How far apart are the two rows of each pair, measured in a hidden way? 0 means very close, and 20 very far. Two or three weighted sums of its numbers give each row a place; it is the straight-line distance between the places.
vec![-0.317, -0.878, -0.950, 0.479, -0.376, -0.970, -0.664, -0.074, -0.552, -0.936]
vec![0.309, 0.229, -0.102, -0.463, 0.439, 0.835, -0.491, 0.274, 0.516, 0.578] >> 1
vec![-1.048, -1.042, -0.950, -0.235, -0.789, -0.970, -0.867, -1.045, -1.044, -1.051]
vec![0.529, 0.769, 0.691, -0.175, -0.052, 1.683, -0.312, 0.525, 1.000, 0.175] >> 7
vec![0.685, 0.750, -0.215, -0.740, -0.636, -0.970, 0.366, 0.701, 0.589, 1.342]
vec![1.405, 1.369, 0.765, -0.459, -0.789, 0.537, -0.376, 1.247, 1.759, 0.680] >> 10
vec![-1.048, -1.042, -0.950, -0.567, -0.340, -0.970, 0.589, -1.045, -1.044, -0.706]
vec![0.766, 0.440, 0.083, -0.219, -0.371, 0.001, 0.096, 0.285, 0.686, 0.970] >> 6
vec![-1.048, -1.042, -0.950, -0.789, 0.002, -0.356, -0.867, -1.045, -1.044, -1.051]
vec![-1.048, -1.042, -0.950, 4.904, -0.431, -0.970, -0.013, -1.045, -1.044, -1.051] >> 9
vec![-0.515, -0.666, -0.950, -0.170, -0.492, -0.970, 0.193, 0.002, -0.696, -0.186]
vec![1.021, 1.810, 1.964, -0.250, -0.480, 0.492, 0.229, 1.058, 1.362, 0.649] >> 11
vec![1.507, 1.720, 1.340, -0.111, -0.344, 0.747, -0.112, 1.464, 1.646, 0.999]
vec![-1.027, -0.994, -0.950, 2.478, -0.348, -0.970, -0.239, -0.602, -0.146, -1.051] >> 7
vec![1.564, 1.669, 1.195, -0.252, -0.062, 0.752, -0.160, 1.576, 1.383, 1.228]
vec![1.389, 1.331, 0.640, -0.290, -0.288, 0.473, -0.322, 1.302, 1.623, 0.718] >> 3
vec![-1.048, -1.042, -0.950, 0.431, 0.605, -0.970, -0.726, -1.045, -1.044, -1.051]
vec![1.822, 1.502, 0.893, -0.598, 0.246, 0.160, -0.297, 1.596, 1.529, 1.184] >> 5
vec![-1.048, -1.042, -0.400, -0.657, 0.213, 2.198, -0.867, -1.045, -1.044, -1.004]
vec![-0.402, -0.265, -0.211, 0.522, -0.304, -0.970, 0.897, -0.310, 0.473, -1.051] >> 8
vec![1.040, 0.785, -0.537, 0.157, -0.056, -0.578, 0.004, 2.272, 1.201, 0.169]
vec![1.199, 0.849, 0.329, -0.405, -0.157, 0.573, -0.484, 1.154, 1.045, 0.731] >> 3
vec![1.331, 0.778, -0.100, -0.453, -0.038, 0.334, -0.437, 1.326, 0.949, 0.942]
vec![-0.353, -0.448, 0.465, -0.783, 0.131, 0.548, -0.867, -0.647, -0.974, -0.512] >> 1
vec![1.341, 1.806, 1.867, 0.152, -0.178, 0.394, 0.013, 0.929, 1.658, 0.510]
vec![-0.496, -0.376, 0.202, 0.767, -0.565, -0.356, 0.403, -0.764, -0.219, 0.169] >> 7
vec![-1.048, -1.042, -0.950, -0.685, 1.059, 0.018, -0.867, -1.045, -1.044, -0.891]
vec![1.553, 1.748, 1.376, -0.251, -0.039, 0.647, -0.186, 1.470, 1.648, 1.002] >> 11
vec![-0.367, -0.653, -0.748, -0.779, 1.255, -0.677, -0.808, -0.230, -0.935, -0.351]
vec![-0.020, -0.320, -0.711, -0.486, 0.755, 0.742, -0.867, 0.653, -0.480, -0.091] >> 6
vec![0.234, 0.739, 0.856, -0.013, -0.014, 0.148, 1.348, 0.186, 0.762, 0.984]
vec![-0.616, -0.258, 0.096, 0.129, -0.449, 1.269, 1.392, -0.863, 0.012, 0.134] >> 2
vec![-1.048, -1.042, -0.950, 4.131, -0.556, -0.970, -0.436, -1.045, -1.044, -1.051]
vec![1.400, 1.441, 0.942, -0.225, -0.050, 0.951, -0.235, 1.386, 1.415, 0.999] >> 3
vec![1.531, 1.576, 1.093, -0.222, -0.099, 0.665, -0.271, 1.531, 1.572, 1.003]
vec![-0.981, -0.743, 0.214, -0.513, 1.004, 2.339, -0.544, -1.045, -1.044, 0.231] >> 8
vec![0.104, 0.160, 0.284, -0.484, 0.030, 0.556, 0.253, -0.124, -0.332, 0.277]
vec![-1.048, -1.042, -0.950, -0.789, 2.492, -0.315, -0.867, -1.045, -1.044, -1.051] >> 13
vec![0.489, 0.945, 2.500, -0.577, 0.285, 0.537, -0.867, 0.283, 0.444, -0.403]
vec![1.136, 0.669, -0.291, 0.431, 0.650, 0.523, 1.319, 1.191, 0.926, 2.207] >> 12
vec![1.094, 0.673, -0.045, -0.426, 0.596, 0.566, -0.642, 1.236, 0.682, 0.405]
vec![0.548, 0.815, 0.788, -0.196, 0.660, 0.446, -0.541, 0.976, 0.320, 0.040] >> 3
vec![0.470, 0.851, 0.654, 0.346, -0.380, -0.358, 0.980, 0.488, 1.295, -0.264]
vec![-0.731, -0.206, -0.168, 0.144, -0.789, -0.588, -0.183, -0.316, -0.164, -0.835] >> 7
vec![1.499, 1.722, 1.325, -0.438, -0.278, 0.755, -0.107, 1.577, 1.542, 1.056]
vec![1.352, 1.417, 1.451, -0.036, -0.420, 0.364, 0.025, 1.433, 1.783, 0.337] >> 6
vec![-0.554, -0.740, -0.950, 0.095, -0.111, -0.970, -0.453, 0.943, -0.656, -1.051]
vec![1.105, 1.138, 0.309, 0.197, -0.348, -0.393, 1.351, 0.677, 1.228, 1.843] >> 5
vec![0.100, -0.330, -0.173, -0.789, 0.478, 0.600, -0.867, -0.211, -0.889, 0.303]
vec![1.690, 1.554, 0.260, -0.743, -0.696, 0.431, -0.327, 1.643, 1.536, 1.118] >> 8
vec![1.561, 1.825, 1.396, -0.293, -0.109, 0.689, 0.000, 1.586, 1.493, 1.134]
vec![0.320, -0.024, 0.799, -0.470, -0.789, -0.189, -0.867, 0.141, 0.251, -0.522] >> 5
vec![-1.048, -1.016, -0.829, 2.651, -0.493, -0.970, 1.221, -1.045, -0.854, -1.051]
vec![-1.048, -1.042, -0.950, -0.524, -0.402, -0.944, -0.786, -1.045, -1.044, -1.051] >> 5
vec![0.294, 1.163, 3.586, -0.579, -0.420, 0.220, -0.746, -0.062, 0.872, -0.594]
vec![-1.048, -1.042, -0.950, 3.139, -0.789, -0.970, 3.654, -1.045, -1.044, -0.926] >> 15
vec![1.067, 1.083, 0.210, 0.300, -0.411, -0.633, 1.171, 0.544, 1.481, 1.128]
vec![1.356, 1.487, 0.929, -0.452, -0.398, 0.180, -0.482, 1.562, 1.442, 0.590] >> 7
vec![0.133, 0.704, 2.899, -0.787, 0.063, 3.616, -0.549, -0.698, -0.279, 1.204]
vec![-0.141, 0.194, 1.004, -0.238, -0.456, -0.896, -0.026, -0.682, 0.094, -0.061] >> 4
vec![-0.160, -0.019, -0.481, 1.003, -0.436, -0.695, 1.218, -0.395, 0.491, -0.156]
vec![-1.048, -1.042, -0.950, 2.751, -0.441, -0.970, 2.533, -1.045, -0.846, -1.051] >> 2
vec![1.626, 1.752, 1.294, 0.374, -0.789, 0.147, -0.307, 1.380, 1.820, 0.841]
vec![-1.048, -1.042, -0.950, 1.818, -0.372, -0.970, 0.014, -1.045, -1.044, -1.051] >> 8
vec![0.641, 0.064, -0.644, 0.388, -0.267, -0.970, 1.524, 0.231, 0.160, 1.478]
vec![0.573, 1.023, 2.487, -0.698, -0.283, 0.585, -0.669, 0.365, 0.248, -0.068] >> 13
vec![0.921, 0.900, -0.059, 0.280, -0.361, 0.064, 2.092, 0.691, 1.190, 1.924]
vec![-1.048, -1.042, -0.950, -0.334, -0.290, -0.486, -0.867, -0.804, -1.044, -1.051] >> 3
vec![-1.048, -1.042, -0.950, 1.980, -0.293, -0.841, 0.198, -1.045, -1.044, -1.051]
vec![1.285, 1.855, 1.862, -0.167, -0.306, 0.509, -0.007, 1.207, 1.580, 0.780] >> 7
vec![-1.048, -1.042, -0.902, -0.428, -0.552, -0.229, 1.689, -1.045, -1.044, -0.623]
vec![1.567, 1.804, 1.110, -0.522, -0.780, 0.704, -0.123, 1.505, 1.584, 0.792] >> 10
vec![0.464, 1.202, 3.128, -0.532, -0.339, 2.506, -0.382, -0.199, 0.675, 1.080]
vec![-1.048, -1.042, -0.950, 2.625, 0.104, -0.970, 0.729, -1.045, -0.774, -1.051] >> 8
vec![0.427, 0.504, 0.936, -0.491, -0.399, -0.275, -0.658, 0.527, 0.635, -0.559]
vec![1.675, 1.739, 1.245, -0.456, -0.274, 0.523, -0.048, 1.581, 1.466, 1.257] >> 4
vec![1.502, 1.396, 0.798, -0.399, -0.072, 0.741, -0.287, 1.531, 1.071, 1.442]
vec![-0.776, -0.618, 0.411, -0.639, -0.252, 1.674, -0.867, -1.045, -0.545, -0.572] >> 3
vec![0.040, -0.608, -0.950, -0.068, -0.151, -0.309, -0.774, 0.395, -0.008, -0.445]
vec![0.087, 0.035, 0.299, -0.216, 0.187, 2.778, -0.691, 0.273, 0.049, 0.271] >> 5
vec![-1.048, -1.042, -0.560, -0.759, 0.151, -0.970, -0.867, -1.045, -1.044, -1.051]
vec![-1.048, -1.042, -0.950, -0.469, -0.391, 0.059, 0.207, -1.045, -1.044, 0.665] >> 5
vec![-1.048, -1.042, -0.950, -0.711, 0.556, -0.970, -0.690, -1.045, -1.044, -1.051]
vec![0.850, 1.788, 2.043, 0.131, 0.015, 0.711, 0.054, 0.932, 1.655, 0.504] >> 14
vec![-0.285, -0.126, -0.052, -0.443, 0.191, 0.945, -0.576, -0.190, 0.015, 0.296]
vec![0.375, 0.223, -0.314, -0.503, 0.394, 1.559, -0.645, 0.524, 0.254, 0.398] >> 3
vec![0.374, 0.624, -0.025, 0.899, -0.386, -0.358, 0.040, 0.795, 1.421, -0.403]
vec![0.161, 0.355, 0.220, -0.470, -0.208, 0.191, -0.564, 0.475, 0.307, -0.101] >> 7
vec![1.250, 1.856, 2.007, -0.411, -0.341, 0.760, -0.080, 1.139, 1.611, 0.691]
vec![-0.202, -0.711, -0.614, -0.789, 0.531, 0.415, -0.867, -0.460, -0.970, -0.213] >> 13
vec![1.700, 1.398, 0.477, -0.298, 0.091, 0.387, -0.353, 1.675, 1.180, 1.374]
vec![0.663, 0.299, -0.475, 0.180, -0.391, -0.561, 1.208, 0.315, 0.826, 1.260] >> 5
vec![0.356, 0.366, -0.146, -0.568, -0.314, 1.378, -0.740, 0.762, -0.069, 0.262]
vec![-1.048, -1.042, -0.950, 0.773, -0.374, -0.841, 0.096, -1.045, -1.044, -1.051] >> 8
vec![-1.048, -1.042, -0.950, -0.279, -0.493, -0.970, -0.827, -1.045, -1.044, -1.051]
vec![-0.778, -0.972, -0.950, -0.627, 0.215, -0.970, -0.867, -0.818, -1.044, -0.669] >> 4
vec![-1.048, -1.042, -0.950, 0.841, -0.353, -0.970, 2.791, -1.045, -1.044, -1.051]
vec![-1.048, -1.042, -0.950, -0.276, -0.392, -0.297, -0.867, -1.028, -1.044, -1.051] >> 1
vec![-1.048, -1.042, -0.950, 0.325, -0.456, -0.970, 0.667, -1.045, -1.044, -1.051]
vec![-1.048, -0.608, 3.677, -0.789, -0.453, 1.941, -0.867, -1.045, -1.044, -0.658] >> 15
vec![-0.140, 0.333, 2.625, -0.675, -0.307, 2.330, -0.867, -0.706, 0.100, -0.301]
vec![-0.308, -0.946, -0.950, -0.789, 2.223, -0.149, -0.867, -0.151, -1.010, -0.406] >> 18
vec![-1.048, -1.042, -0.950, 0.120, -0.789, -0.970, 5.240, -1.045, -1.044, -0.891]
vec![1.281, 1.592, 1.258, -0.341, -0.330, 0.784, -0.075, 1.267, 1.543, 0.539] >> 12
vec![-1.048, -1.042, -0.950, -0.364, -0.361, -0.970, 1.845, -1.045, -1.044, -1.051]
vec![-1.048, -0.877, -0.752, 1.249, -0.675, -0.970, 1.277, -1.045, -0.407, -1.051] >> 7
vec![-1.030, -1.042, -0.950, 3.214, -0.410, -0.970, 0.389, -0.621, -0.636, -1.051]
vec![1.433, 1.783, 1.518, -0.486, -0.187, 0.525, -0.159, 1.270, 1.849, 0.809] >> 4
vec![-1.048, -0.607, -0.059, 1.081, -0.441, -0.970, -0.187, -0.806, -0.657, -1.051]
vec![1.256, 1.716, 1.822, -0.482, -0.504, 0.548, -0.038, 1.083, 1.798, 0.642] >> 5
vec![-0.192, -0.245, -0.429, -0.001, -0.240, 0.626, 1.436, -0.686, 0.302, 1.027]
vec![-0.311, -0.549, 0.182, -0.710, 0.236, 1.285, -0.733, -0.521, -0.740, 0.428] >> 2
vec![-1.048, -1.042, -0.950, 0.271, 0.112, -0.970, 0.382, -0.946, -1.044, -1.051]
vec![-1.048, -1.042, -0.950, 0.086, -0.576, -0.970, -0.343, -1.045, -1.044, -1.051] >> 3
vec![1.272, 1.727, 1.485, -0.171, -0.054, 0.206, -0.046, 1.166, 1.416, 0.701]
vec![-0.483, -0.906, -0.458, 0.115, -0.336, 0.236, 2.088, -1.045, -0.502, 0.380] >> 10
vec![1.608, 1.794, 1.389, -0.195, -0.336, 0.248, -0.111, 1.555, 1.676, 0.918]
vec![-0.155, -0.284, -0.418, -0.484, 1.083, 0.499, -0.382, -0.115, -0.585, 0.229] >> 11
vec![0.254, 0.649, 0.728, 0.432, -0.284, 0.969, 0.235, 0.736, 0.621, -0.115]
vec![1.616, 1.182, 0.143, -0.313, -0.341, 0.308, -0.600, 1.662, 1.459, 1.206] >> 5
vec![0.522, 0.456, -0.366, 1.484, 0.091, -0.738, 0.170, 1.017, 1.378, -0.345]
vec![0.222, -0.219, -0.633, -0.419, -0.218, -0.910, -0.668, 0.075, -0.490, -0.007] >> 12
vec![1.554, 1.432, 0.617, -0.194, -0.284, 0.260, -0.342, 1.470, 1.726, 0.809]
vec![-0.053, -0.618, -0.568, -0.789, 0.599, 0.256, -0.867, -0.336, -0.933, -0.069] >> 10
vec![-0.464, -0.419, 0.344, -0.166, -0.238, 2.452, -0.310, -0.684, -0.415, 0.181]
vec![-0.084, -0.267, -0.262, 0.622, -0.789, -0.970, 0.505, -0.136, 1.029, -0.897] >> 10
vec![-0.796, -0.733, 0.226, -0.411, -0.228, -0.970, -0.867, -1.045, -1.044, -1.051]
vec![1.213, 1.540, 1.415, -0.176, -0.220, 0.861, -0.135, 1.202, 1.530, 0.742] >> 7
vec![0.330, 0.162, -0.806, -0.304, 0.365, -0.884, -0.128, 1.535, 0.051, -0.157]
vec![-0.646, -0.185, 1.817, -0.511, -0.141, 1.689, -0.867, -0.704, -0.556, -0.832] >> 10
vec![1.384, 1.323, 0.716, -0.273, -0.212, 0.513, -0.318, 1.326, 1.515, 0.737]
vec![-0.896, -0.614, 0.662, 0.096, -0.287, -0.970, -0.780, -0.937, -0.424, -1.051] >> 5
vec![-1.048, -1.042, -0.950, -0.606, -0.065, -0.930, 0.095, -1.045, -1.044, -1.051]
vec![-1.048, -1.042, -0.950, -0.184, -0.564, -0.970, 2.340, -1.045, -1.044, -1.051] >> 3
vec![1.706, 1.185, 0.197, -0.325, -0.001, 0.159, -0.417, 1.597, 1.252, 1.021]
vec![-1.048, -0.893, -0.903, 0.452, -0.514, -0.970, 3.113, -1.045, -1.022, -0.594] >> 6
vec![1.665, 1.168, 0.151, -0.274, -0.058, 0.137, -0.444, 1.573, 1.359, 1.067]
vec![-0.932, -1.042, -0.950, 0.893, 0.336, -0.214, -0.545, -0.169, -0.944, -0.805] >> 2
vec![-0.587, -0.942, -0.950, 0.173, 1.431, -0.743, 0.423, -0.173, -0.768, -0.664]
vec![-0.692, -0.274, 0.756, -0.685, -0.197, 0.647, 0.094, -1.045, -0.926, 2.337] >> 6
vec![0.207, -0.272, -0.844, -0.200, -0.274, 0.040, 1.102, 0.098, 0.085, 1.441]
vec![-0.900, -0.761, 0.256, 0.044, -0.091, 0.907, -0.828, -0.599, -0.680, -1.051] >> 9
vec![-0.136, 0.067, 0.106, 1.007, -0.542, -0.566, 0.289, -0.163, 0.618, -0.184]
vec![-1.048, -1.042, -0.950, 4.328, -0.356, -0.970, 0.958, -1.045, -1.044, -1.051] >> 2
vec![-1.048, -1.042, -0.950, 1.934, -0.471, -0.970, 3.359, -0.997, -0.698, -1.051]
vec![-0.873, -0.947, 1.430, -0.789, -0.082, 6.003, -0.749, -1.045, -1.009, -0.235] >> 6
vec![1.435, 1.282, 0.489, 0.089, 0.088, 0.102, 0.736, 1.214, 1.157, 1.977]
vec![1.450, 1.749, 1.455, -0.268, -0.031, 0.672, -0.037, 1.387, 1.250, 1.219] >> 6
vec![-1.048, -1.042, -0.950, 1.237, -0.554, -0.970, 3.438, -1.045, -1.044, -1.051]
vec![1.761, 1.338, 0.427, -0.286, -0.226, 0.322, -0.469, 1.537, 1.508, 1.034] >> 6
vec![-1.048, -1.042, -0.950, -0.721, -0.379, -0.970, -0.867, -1.045, -1.044, -1.051]
vec![1.141, 1.234, 0.675, 0.612, 0.366, -0.240, 0.796, 0.881, 1.561, 0.861] >> 10
vec![-0.061, -0.276, -0.741, -0.491, 2.675, -0.171, -0.718, 0.347, -0.653, 0.248]
vec![1.636, 1.793, 1.395, -0.391, -0.148, 0.652, -0.124, 1.597, 1.164, 1.440] >> 16
vec![0.967, 0.353, -0.931, -0.118, 0.058, -0.646, -0.330, 2.101, 0.563, 0.191]
vec![0.335, 0.376, -0.109, 0.951, -0.201, -0.319, 1.551, 0.129, 0.780, 0.437] >> 7
vec![-0.367, -0.386, -0.182, -0.729, 0.573, 0.195, 0.136, -0.577, -0.685, 0.319]
vec![-1.048, -1.042, -0.950, -0.728, -0.413, -0.970, -0.121, -1.045, -1.044, -1.051] >> 4
vec![-0.188, 0.162, -0.276, -0.135, -0.400, -0.970, 0.442, -0.357, 0.061, 0.155]
vec![-0.302, -0.612, -0.950, 2.676, -0.332, -0.911, -0.089, 0.201, 0.475, -1.051] >> 11
vec![-1.048, -0.927, -0.711, 0.558, -0.622, -0.970, 3.685, -1.041, -0.783, -0.938]
vec![-0.294, -0.053, -0.108, 0.282, -0.201, 0.015, 1.335, -0.275, 0.336, 0.655] >> 5
vec![-0.542, -0.612, -0.832, 2.420, -0.789, -0.920, -0.644, -0.075, 0.551, -1.051]
vec![-0.761, -0.998, -0.778, 0.137, -0.359, -0.087, 0.111, -0.571, -0.570, -0.696] >> 9
vec![0.701, 0.416, 0.453, -0.374, -0.063, 0.464, 0.359, 0.239, 0.431, 1.290]
vec![1.469, 1.774, 1.386, -0.544, -0.697, 0.848, 0.068, 1.372, 1.447, 1.075] >> 10
vec![-0.038, -0.086, -0.504, -0.151, 0.353, -0.667, -0.553, 0.959, 0.086, -0.732]
vec![1.296, 1.769, 1.721, -0.102, -0.450, 0.750, -0.117, 1.222, 1.590, 0.824] >> 7
vec![1.154, 0.763, 0.088, -0.461, -0.252, 0.525, -0.539, 1.150, 0.966, 0.630]
vec![-1.048, -1.042, -0.950, -0.535, -0.410, -0.970, -0.867, -1.045, -1.044, -1.051] >> 4
vec![-0.449, -0.659, -0.950, 0.611, 0.175, -0.251, -0.649, -0.015, -0.123, -0.868]
vec![-1.048, -1.042, -0.950, 3.374, -0.452, -0.970, -0.586, -1.045, -1.044, -1.051] >> 2
